x =
[[  -1.6   63.9   40.3  -55.1  123.5  -63.1   -5.5   -5.7]
 [ -20.5  -11.3  -20.2 -104.8   15.3  -15.6  -47.2   66.8]
 [  79.9    6.5   31.7  142.8   42.5   12.0  -13.4   43.4]
 [  72.6  -16.4   28.2  161.6  -51.5  -15.0  -19.3  -94.0]
 [ -13.0  -42.7   71.6   58.2   65.6   40.0  -12.4  -20.2]
 [ 105.8  -15.4  -25.8 -107.3   56.8   40.2  -34.4  -25.9]
 [ -98.3   29.7  -45.2   37.2 -184.5   35.2  -15.5   31.2]
 [ 175.1  -28.2   31.9   74.9   24.3    4.3   10.6   52.9]
 [ 104.5  -28.0   41.7   -6.1 -111.7   -2.3   27.8  -52.4]]
Rows and columns are counted from 1.
(1, 1) => -1.6
(9, 1) => 104.5
(3, 2) => 6.5
(7, 7) => -15.5
(8, 1) => 175.1
(7, 1) => -98.3
(2, 4) => -104.8
(2, 5) => 15.3
(9, 3) => 41.7
(8, 2) => -28.2
(1, 5) => 123.5
(4, 3) => 28.2
(9, 8) => -52.4
(1, 2) => 63.9
(1, 4) => -55.1
(3, 8) => 43.4
(1, 7) => -5.5
(8, 8) => 52.9
(2, 3) => -20.2
(4, 4) => 161.6
(3, 5) => 42.5
(3, 1) => 79.9
(2, 8) => 66.8
(1, 8) => -5.7
(5, 5) => 65.6
(7, 2) => 29.7
(4, 8) => -94.0
(4, 7) => -19.3
(6, 4) => -107.3
(5, 6) => 40.0
(2, 6) => -15.6
(1, 3) => 40.3
(1, 6) => -63.1

arr =
[[-0.055  0.018  0.064  0.274 -0.090  0.224  0.023  0.063 -0.091  0.166
   0.093  0.187  0.177  0.190  0.030 -0.192]
 [-0.106  0.114 -0.085 -0.026  0.050  0.053 -0.148  0.037 -0.148  0.212
   0.059 -0.083  0.187 -0.003  0.254  0.088]
 [-0.106 -0.125  0.183 -0.066  0.091  0.107 -0.068  0.118 -0.053  0.236
   0.284  0.133  0.083  0.166  0.167 -0.077]
 [ 0.177  0.212 -0.156 -0.084 -0.107 -0.038  0.012  0.015  0.008  0.257
   0.037 -0.135  0.143 -0.044  0.083  0.034]
 [ 0.245  0.183 -0.103  0.018 -0.206  0.014  0.105  0.024  0.053  0.268
   0.063 -0.030  0.136  0.038 -0.038 -0.108]
 [-0.120 -0.132  0.240 -0.100  0.253  0.073 -0.056  0.132  0.017  0.105
   0.256  0.124  0.019  0.125  0.215  0.098]
 [-0.099 -0.133  0.290 -0.021  0.299  0.094  0.007  0.139  0.077  0.002
   0.216  0.176 -0.016  0.136  0.175  0.145]
 [-0.177  0.058 -0.028  0.078  0.047  0.133 -0.147  0.048 -0.184  0.199
   0.078  0.007  0.204  0.067  0.239  0.012]
 [ 0.108 -0.028  0.090 -0.003 -0.133  0.088  0.065  0.085  0.023  0.309
   0.244  0.126  0.101  0.172 -0.009 -0.227]
 [ 0.111  0.071  0.018  0.219 -0.188  0.162  0.109  0.053 -0.001  0.209
   0.091  0.152  0.150  0.165 -0.065 -0.227]]
Indices start at 1.
(1, 1) = -0.055
(5, 1) = 0.245
(2, 16) = 0.088
(2, 6) = 0.053
(3, 2) = -0.125
(9, 14) = 0.172
(5, 14) = 0.038
(5, 8) = 0.024
(8, 12) = 0.007
(4, 4) = -0.084
(1, 10) = 0.166
(9, 13) = 0.101
(6, 5) = 0.253
(4, 2) = 0.212
(1, 11) = 0.093
(7, 9) = 0.077
(1, 15) = 0.030
(6, 2) = -0.132
(6, 4) = -0.100
(2, 15) = 0.254
(9, 1) = 0.108
(3, 6) = 0.107
(8, 16) = 0.012
(6, 16) = 0.098
(8, 9) = -0.184
(9, 15) = -0.009
(10, 4) = 0.219
(5, 2) = 0.183
(10, 6) = 0.162
(6, 6) = 0.073
(2, 3) = -0.085
(1, 7) = 0.023
(8, 3) = -0.028
(5, 10) = 0.268
(3, 4) = -0.066
(8, 15) = 0.239
(9, 2) = -0.028
(3, 13) = 0.083
(7, 12) = 0.176

M =
[[31.1, -33.9, -11.9, -71.9, -114.0, 36.1, -29.0, -19.1, 33.7, 44.5, 73.6],
 [-37.4, 0.1, 0.1, 30.3, 38.2, -1.4, -38.4, -28.2, 0.9, -38.1, -45.4],
 [4.4, -21.3, -24.9, -54.5, -19.7, -65.7, -4.6, 26.0, -21.3, -7.3, -9.6],
 [-25.1, 35.9, -31.7, 13.4, 73.4, -90.5, 5.8, 46.2, -29.7, -37.8, -83.4],
 [17.5, -0.3, -28.4, -36.1, -66.4, -51.6, 70.7, 21.7, -55.7, 20.2, 39.6],
 [3.4, -40.6, -17.9, -33.1, -52.9, 4.5, 29.8, -9.3, -41.1, 14.5, 28.8],
 [-61.5, -5.9, -20.4, 26.1, 99.5, -18.2, -119.4, -14.8, 43.3, -71.7, -97.3],
 [-14.5, -36.9, -10.4, -19.5, 19.2, 46.4, -79.8, -12.1, 45.7, -6.9, -41.3],
 [-1.5, -12.2, -48.3, -50.3, 78.4, -129.2, -58.2, 50.6, -26.9, -65.0, -97.6],
 [-66.2, -32.1, 14.9, 52.7, 121.6, 87.1, -203.3, -34.9, 123.0, -40.6, -112.1],
 [-102.4, 46.4, 11.4, 141.7, 249.2, -55.7, -58.8, 21.9, 3.7, -119.2, -232.7],
 [-15.4, -12.2, -21.0, -31.6, 26.0, -63.9, -65.4, 12.7, 18.7, -34.3, -52.0],
 [43.4, -29.9, 4.2, -55.5, -160.8, 73.9, 18.6, -38.2, 3.6, 74.3, 111.8],
 [9.2, -12.9, -31.7, -41.1, -10.4, 8.3, -36.5, 2.7, 1.0, -3.6, -7.3],
 [-47.5, -16.6, -10.2, 42.6, 72.0, -28.9, 0.4, 3.7, -24.1, -43.7, -65.0]]
Indices start at 1.
(1, 1) = 31.1
(8, 4) = -19.5
(2, 8) = -28.2
(10, 10) = -40.6
(15, 6) = -28.9
(10, 11) = -112.1
(8, 7) = -79.8
(5, 3) = -28.4
(11, 3) = 11.4
(7, 11) = -97.3
(13, 9) = 3.6
(11, 6) = -55.7
(14, 4) = -41.1
(3, 3) = -24.9
(3, 7) = -4.6
(15, 8) = 3.7
(2, 9) = 0.9
(7, 9) = 43.3
(8, 3) = -10.4
(1, 4) = -71.9
(13, 11) = 111.8
(1, 7) = -29.0
(15, 1) = -47.5
(13, 1) = 43.4
(12, 4) = -31.6
(3, 8) = 26.0
(6, 3) = -17.9
(2, 10) = -38.1
(6, 7) = 29.8
(9, 9) = -26.9
(3, 10) = -7.3
(9, 2) = -12.2
(12, 5) = 26.0
(5, 4) = -36.1
(5, 5) = -66.4
(11, 7) = -58.8
(3, 1) = 4.4
(8, 10) = -6.9

grid = [[172, 66, 106, 91, 177], [163, 26, 75, 131, 120], [181, 190, 56, 179, 196], [112, 78, 136, 172, 64], [130, 202, 191, 131, 227], [118, 146, 197, 212, 64], [158, 222, 92, 178, 111], [94, 186, 170, 231, 69], [187, 89, 246, 92, 230]]
Indices start at 1.
(1, 1) => 172
(3, 3) => 56
(5, 5) => 227
(4, 4) => 172
(3, 4) => 179
(4, 5) => 64
(7, 3) => 92
(2, 5) => 120
(6, 3) => 197
(5, 3) => 191
(2, 3) => 75
(1, 5) => 177
(2, 2) => 26
(3, 5) => 196
(9, 3) => 246
(2, 4) => 131
(9, 4) => 92
(6, 4) => 212
(9, 2) => 89
(1, 3) => 106

data =
-12.41,-16.72,-0.30,3.72,-4.67,3.53
-6.58,12.27,12.23,-3.24,7.55,-5.67
-4.33,-3.43,18.21,-2.65,4.30,-8.24
11.33,-2.68,-7.15,12.56,-4.73,8.78
5.07,5.81,-10.29,11.64,2.48,11.44
-4.05,17.20,8.88,-3.93,5.42,-1.71
-13.80,-15.92,-0.02,4.91,-2.80,1.99
9.79,5.63,-5.39,-4.82,15.87,-3.63
-0.74,19.22,6.31,-4.54,1.23,2.33
7.08,4.31,-5.38,-2.52,16.72,-8.04
8.16,3.06,-9.41,12.00,-0.53,11.42
-6.03,7.65,-9.43,10.95,9.74,6.67
3.49,-1.53,-3.47,2.71,14.23,-14.91
4.29,16.97,4.09,-4.77,-7.70,6.37
Rows and columns are counted from 1.
(1, 1) = -12.41
(13, 4) = 2.71
(2, 4) = -3.24
(12, 3) = -9.43
(2, 6) = -5.67
(14, 2) = 16.97
(5, 4) = 11.64
(5, 6) = 11.44
(9, 2) = 19.22
(3, 2) = -3.43
(6, 3) = 8.88
(1, 4) = 3.72
(8, 2) = 5.63
(3, 5) = 4.30
(9, 1) = -0.74
(5, 3) = -10.29
(1, 2) = -16.72
(6, 1) = -4.05
(7, 5) = -2.80
(11, 5) = -0.53
(1, 5) = -4.67
(14, 1) = 4.29
(4, 5) = -4.73
(13, 6) = -14.91
(14, 5) = -7.70
(6, 2) = 17.20
(4, 2) = -2.68
(12, 4) = 10.95
